In the rows, zero is written as 128.
One turn sends every row of this set to another row. A few are shown first. Where does it send the rows asked after them?
k_83: [149 172 137  97 107 144 124 114 121 133  92 137 140 124 124 117 100 126
 165 116 157 132 127 164 113  83 128 158 165 107 138 159 154 139 156 138
 111 142 104 137 122 121 131 175 135 127 150 153 134]
k_973: [116 154 148 100 103 106 130 122 130 121 132 120 164 154 133 120 145 116
 123 143 136 107 118 160 137 151 129 117 154 127 147 112 176 154 117 113
 137 134 109 111 113 138 188 178 105 115 140  88 145]
k_705: [ 97 137 155 124 101 109 117 138 128 121 136 120 132 134 129 152 135 113
  89 153 142 124 140 176 110 156 136 127  97 111 115 127 141 117 133  99
 120 152 134 140 133 131 113 121 137 109 123 150 117]
k_730: [149 169 148 105 108 135 125 117 113 137 115 134 154 117 109 121 124 127
 166 124 151 126 121 178 105  63 135 161 154 101 130 146 174 123 148 143
 129 148 117 123 113 105 139 164 113 113 155 162 147]
k_904: [123 145 129 131 142 129 150 167 133 137  92 141 122 138 144 143 128  80
 149 148 137 111 109 151 185 127 165 120 148 110 162 104 147 108 151 122
 117 143 139  98 132 119 119 160 133 147 168 133 163]
k_632: [119 143 133 108 158 143 106 165 109 133 110 110 137 143 105 147 113 111
 150 141 137 112 153 166 160 136 180 147 130 116 157 117 122 117 126 118
 145 108 155 110 116  99 122 145 120 109 152 129 180]
k_852: [120 155 126  99 126 112 125 105 110 140 110 122 188 143 159 108 141 109
 129 174 158 123 116 150 151 155 124 129 162 104 136 113 175 145 144 102
 136 114 126 103  99 129 159 169 109 113 135  95 142]
k_770: [109 172 152 111 148 150 118 152 142 121  91 113 159 132 155 141 144 107
 161 116 113 113 137 168 164 131 159 148 135 149 124  88 126 109  98 114
 120 142 141 108 132 104 144 157 126 156 151 139 159]
k_120: [137 156 162  83  96 112 144 139 124 117 124 132 111 157 109 136 159 118
 148 122 133 126 145 130 194 112 146 122 146  86 122 168 148 117 114 126
 120 145 105 131 144 130 116 156 112 118 160 142 169]
k_411: [116 169 140 106 121 143 128 147 126  90 122 129 135 173 121 128 157 115
 104 166  94 143  91 175 138 150 142 133 138 116 116 158 136  96 118 145
 145 135 152 125 152 140 144 161 111 122 157 153 108]
k_762: [110 174 146  90 110 115 134 128 145 129  89 131 126 134 132 136 154 123
 181 147 134 124 137 143 177  88 140 133 161 109  80 126  97 115 120  97
 120 122 124 106 123 139 119 178 109  95 151 168 131]
k_667: [ 98 155 138 133  94  96 101 133 106 150 129 132 134 127 151 148 134  89
 103 163 138 139 126 159 128 143 156 131 116  84 118 106 137 110 136  83
 120 149 126 144 114 118 118 139 130 114 132 170 100]
k_825: [ 92 149 168 135 102 119 118 123 127 136 122 115 138 149 151 131 127  92
 102 155 143 151 153 179 135 140 127 144 102  93 125  99 153 121 124 104
 122 138 150 141 113 146 124 142 140 132 121 155  91]
k_964: [134 167 171  82 129 102 154  93 111 124 116  99 137 162 112 113 126 118
 161 151 137 139 152 159 168 115 150 160 156  97  79 127 148 112 117 128
 141 108 143  97 127 115  93 152 126 120 155 142 158]
k_981: [150 200 153 122 104 137 147 155 112 126 109 119 164 145 146 114 142 114
 113 182 151 145 117 169 168 152 161 133 136  99 120 153 132 110 127 127
 132 108 185 133 108 144 123 151 108 135 164 159 107]
k_351: [116 196 114 112 116 114 137 139 116 118 141 139 119 127 125 146 140 123
 119 169 129 132 128 159 147 150 168 149 155 123 127 145 122 105 106 124
 107  97 152 129 130 107 154 138 103 113 172 170  86]
k_577: [100 161 115 100 102 111 133 119 126 138 118 112 170 125 137 126 147 141
 131 156 156 106 115 143 126 150 145 129 156 117 156 113 135 142 131  92
 115 113 108 106 103 122 165 177  84  98 124 101 140]
k_301: [151 158 140  95 102 141 128 103 131 140 103 135 155 118 131 130 135 108
 163 124 156 132 119 180 112  73 136 157 163 127 116 157 150 151 149 153
 117 144 130 132 117 109 134 167 138 110 142 157 151]

k_83 moves to k_730
k_120 moves to k_964
k_632 moves to k_770
And these:
k_667 moves to k_705
k_973 moves to k_852
k_981 moves to k_351

One turn sends every row of this set to another row. A few are shown first. Where does it send the rows asked after them?
k_121: [ 92 131 110 152 153 109 128 143  97 118 126  96 103 154 124 119 108 166
  95 101 132 136 136 129 121 142 112  96 114 157 128 145]
k_206: [112 126 111 138 123 115 130 121 155 157 137 130 137 132  89 121 110 139
 125 147 127 140 143  93 128 128 119 135 118 108 115 140]
k_164: [119 109 150  94 143 154 112 144 130 148 126 135 159 155 153 127 120 143
 156 142 154 135 132 128 101 110 126 156 132 135 127 129]
k_458: [150 116 118 120 152 150 127  92 150 109 126 138 135 124 139 119 120 107
 115 147 136 123 151 100 123 122 107 155 115 137 101 117]
k_954: [119 129 126 159 146 127 133 115 102 115 122 128 135 140  56 107 118 135
 130 110 131 110 124 124 112 135  73 128 124 176 124 133]
k_40: [130 136 131 162 136 136 117 125 142  97 116 130 144 150 125 119 117 148
 137 129 136 121 122 133 131 131  91  99 120 219 114 131]
k_241: [179 123 127 161 159 121 138 101  91 117 147 152 143 135 115 101 153 136
 120 115 121 101 144 139 104 109 101 122 114 182 109 144]
k_716: [158 103 122 167 161  92 117 140 103 119 143 128 130 124 165 113 126 149
 120 126 104 122 140 161 129 128 119 125 108 180 120 171]
k_34: [148 126  92 143 146 117 122 123 138 146 137 162 129 141 154 130 139 119
 131 133 153 131 158 128  98 157 120 142 122 106 132 150]
k_3: [115 116 159 103 137 129 123 133 145 150 144 107 163 132 141 132 131 118
 139 129 150 119 134 153 112 126 116 164 132 121 149 156]
k_717: [135  92 152 131 112 112 149 130 132 129 129 122 148 118 119 129 166 128
 103 131 142 136 129 162 136 153 157 139 120 143 113 157]
k_703: [115 125 129 132 127 135 134 129 106  91  94 125 141 151 124 109 111 135
 126 114 144 128 131 130 115 127 186 134 124 119 101 144]
k_764: [128 122 103 154 159 105 125 128  57 147 134 156 120 154 106 103 132 158
 107 103 122 138 133 129 102 138 111 137 113 155 136 148]
k_172: [139 118 174 194 133 130 139 102  89 107 136 125 135 150 142 118 101 162
 149 123 120 125 135 121 141 122 118 147 122 167 113 166]
k_92: [ 98 123 153 176 108 128 133 106 103 141 151 137 127 141 135 133 130 164
 117 112 160 127 112 140 124 146  84 112 146 176 107 159]
k_248: [110 105 137 172 154 135 112 115  50 131 144 104 135 136 161 125 114 132
 139 112 141 129 155 131 113 142  97 107 129 157 106 143]
k_841: [116 137 155  95 128 142 139 112 137 139 139 105 143 166 144 122 132 139
 144 134 138 119 137 140 101 103 143 138 126 112 123 141]
k_155: [120 113 130 135 145 132 130 156 122 132 101 127 178 120 125 124 126 117
 146 137 177 146 148 144  96 151 135 129 131 168  83 128]

k_248 moves to k_92
k_34 moves to k_206
k_703 moves to k_155
And these:
k_954 moves to k_241
k_3 moves to k_841
k_716 moves to k_121

One turn sends every row of this set to another row. A few are shown first. Where does it send the rows asked after them?
k_460: [108 134 145 100 136 112 170 143  86 136 118 118]
k_395: [118 143 122 119  94 117 102 105 122 153 104 143]
k_362: [129 130  90 110 151 102 143 144 119 172 112 155]
k_246: [ 98 141 153  88 122 117 156 142  84 139  96 132]
k_335: [120 138  90 107 142 113 136 144 129 181  95 164]
k_691: [107 155 147 119 122  78 116 131  74 142 103 134]
k_648: [101 139  97 107 128  93 114 146 112 157  85 160]
k_951: [125 128  90 114 146 114 143 145 132 180 113 157]
k_482: [ 88 158 157 126 100 113 112 127 108 169  91 138]
k_258: [108 149 128 140 132  79 145 133  91 155 138 105]
k_123: [103 129  90 135 140 101 141 144 133 168 131 133]
k_642: [128 135  90 102 146 104 136 144 116 172  98 164]
k_838: [ 87 135 112 142 116 112 139 141 141 166 136 123]
k_37: [131 103 122 128 152 113 155 130  91 164  75 134]
k_6: [ 90 146 149 150 117 120 136 127 125 176 132 115]
k_994: [102 159 134 117 121  74 121 134  74 146  95 127]
k_933: [155 135 134 130 105 126 158 126  88 163 103 166]
k_435: [ 97 133 148 108 128 133 177 141 107 152 124 115]
k_857: [103 134 107 128 134  73 138 145 100 141 137 122]
k_292: [ 99 145 115 107 116  76 114 143  91 140  96 145]
k_859: [119 136 118 136 101 121 122 104 136 159 137 125]
k_60: [108 144 139 141 136  84 143 131  91 152 144 109]
k_295: [ 91 138 155  99 115 142 160 142 108 152 100 131]
k_131: [125 155 155 137 138 114 143 110  91 176  75 156]
k_660: [152 153 144 112 117 126 146 118 104 159 149 131]
k_440: [154 131 135 136 104 133 161 128  94 169 107 164]
k_908: [ 90 138  99 123 123 118 123 144 141 176 101 153]
k_742: [157 130 132 137 109 129 165 129  93 165 115 159]
k_956: [129 102 125 135 152 119 159 129 102 172  85 130]
k_55: [114 132  90 118 148  77 132 149 103 148 118 142]
k_683: [133 146 146 153 153 106 164 112  94 175 110 133]
k_751: [147 160 149  98 105 128 129 118  96 155 116 148]
k_94: [ 89 150 139 147 116 120 142 131 124 184 126 110]
k_757: [159 131 133 132 111 119 165 131  83 161 112 163]
k_957: [126  99 124 131 147 126 155 126 108 174  76 135]
k_864: [156 157 144 100 118 116 136 117  87 149 135 141]
k_624: [124 148 153 152 140 126 156 107 108 189  95 143]
k_64: [128 102 128 125 146 120 148 127  98 171  70 140]
k_975: [144 159 150 110 105 140 136 115 112 166 133 142]
k_307: [134 135 108 129 117  94 124 107 111 137 143 121]
k_47: [ 85 160 144 123  99 113 117 128 107 173  83 134]
k_695: [130 145 115 112 107  89 105 107  99 131 113 138]
k_152: [ 83 146 122 121  98 114 114 142 129 167  94 144]
k_739: [137 149 151 138 151  95 153 111  78 164  94 146]

k_957 moves to k_956
k_482 moves to k_6
k_152 moves to k_838
And these:
k_933 moves to k_440
k_648 moves to k_908
k_460 moves to k_246
k_47 moves to k_94
k_362 moves to k_642
k_307 moves to k_695
k_864 moves to k_751
k_739 moves to k_131

